X =
0.18,0.04,0.04,-0.03,0.10,0.06,-0.07
-0.01,-0.01,0.01,0.01,0.03,-0.02,-0.03
0.17,0.04,0.07,0.01,0.07,0.03,-0.08
-0.25,0.03,0.20,-0.27,-0.08,-0.16,-0.15
0.25,-0.01,-0.09,0.19,0.11,0.11,0.05
-0.25,0.03,0.20,-0.27,-0.08,-0.16,-0.15
Counting starts at 1.
The entry in row 1 and column 3 -> 0.04
The bottom-left entry: -0.25
The entry at row 2, column 3 -> 0.01
The entry at row 3, column 1 is 0.17
The bottom-right entry -> -0.15
The entry in the top-left corner?
A: 0.18
The entry in row 2 and column 2 is -0.01
The entry in the top-right corner?
A: -0.07
The entry in row 2 and column 1: -0.01
The entry directly below -0.02?
A: 0.03
The entry in row 1 and column 2?
A: 0.04
The entry directly above the largest entry: -0.25
The entry just left of 0.05: 0.11

[[ 42  56  39 -37]
 [-50 -39 -52  56]
 [-51 -36 -51  42]
 [-53 -46 -56  57]]
The top-right entry: -37
The third entry, reading row by row -> 39
The bottom entry of the column that holds the smallest entry -> -56
Which number is the first entry, reading row by row? 42
The bottom-right entry -> 57
Which number is the first entry of the smallest entry's row? -53
Which number is the 5th entry in reading order? -50

arr =
[[  9  15  13  -7  36 -17  36  -4  52  24   4  -4  42]
 [-15  -1 -22  16 -43  44 -50  23 -73 -29  15  31 -48]
 [ 10   6  19 -18  45 -38  48 -18  62  20 -11 -28  40]
 [-11  -1 -21   7 -33  27 -39  17 -56 -27   6  20 -48]
 [-12   6 -17  15 -31  44 -39  26 -69 -26  20  30 -45]
 [-16 -13 -15  15 -45  34 -48  10 -68 -21   9  17 -34]
 [ 15   2  22  -1  30 -19  36 -11  53  27  -3 -14  41]]
Counting starts at 1.
The bottom entry of the column that holds the smallest entry: 53
The entry directly below the largest entry -> -56
The top-left entry -> 9
The entry directly below 45 is -33
The entry in row 2 and column 1?
Answer: -15
The entry just right of the largest entry?
Answer: 20
The entry in the bottom-right corner -> 41
The entry just left of 16?
Answer: -22
The entry in row 3 and column 1: 10
The top entry of the column that holds the largest entry?
Answer: 52
The entry just right of 22 is -1
The entry in the top-right corner -> 42
The entry just right of 31 -> -48
The entry just right of the smallest entry?
Answer: -29
The entry directly above the largest entry is -73
The entry at the centre -> -39
The entry at row 1, column 3 is 13
The bottom-left entry?
Answer: 15
The entry at row 1, column 2?
Answer: 15
The entry at row 3, column 2?
Answer: 6
The entry directly above -26 -> -27
The entry just left of the largest entry is -18
The entry directly below -12?
Answer: -16
The entry at row 2, column 2?
Answer: -1
The entry directly below the centre entry?
Answer: -39

B =
[[ -9  -6   3 -16 -12 -11  12   9 -30  -4]
 [ 21 -35 -18  -2  23 -18  15   9 -29  11]
 [ 25  -7  11 -10  23 -22  -5  14 -15  35]
 [-13   8  39   1 -10  13  22  11 -17 -31]
 [ 19  -8   8  16  24   8  -7  -5  16  -2]
 [  7  -4 -37  31  18   6  53  16   0  12]
 [  3  10  28  38  16  35  32   5  20 -33]
 [  9  -6  29  10  13  11  11   5  -5 -20]
 [ 11  -6 -36  42  22  24  15 -12  39  -8]
 [  8 -24 -16   1  10  -6   6  -1 -14  -5]
 [  2  33  10   3   2  -4  12  17  10  36]
 [ 11  -9   0  24  20  13  24   4   5 -12]
 [-11 -11  -5 -26 -19 -10 -39 -19  -5 -10]
 [ -4  29  35 -25 -12 -20   2  24 -21  33]
 [ 12 -20 -15   5  17 -14  43  23 -36  12]]
The second entry on the main diagonal is -35
The entry just right of the smallest entry? -19
The 3rd entry from the end, reading row by row? 23
The bottom-right entry is 12
The third entry on the diagonal from the top-right corner? 14
The last entry of the smallest entry's row? -10
The fourth entry in reading order? -16
The smallest entry? -39
The last entry of the largest entry's row: 12
The first entry, reading row by row: -9
The second entry, reading row by row? -6
The maximum -> 53
The top entry of the column that holds the largest entry -> 12
The second smallest entry: -37
The largest entry in the last row: 43
The entry in the bottom-left corner? 12
The third largest entry: 42
The entry in the top-right corner? -4
The third entry on the main diagonal? 11
The entry just left of the smallest entry? -10
The entry directly below the smallest entry is 2
The 2nd-last entry, reading row by row: -36
The largest entry in the first column? 25
The third entry in reading order is 3
The entry directly above the smallest entry: 24
The entry just right of the largest entry? 16
The entry directly below the largest entry? 32
The largest entry in the last column? 36
The smallest entry in the first row is -30
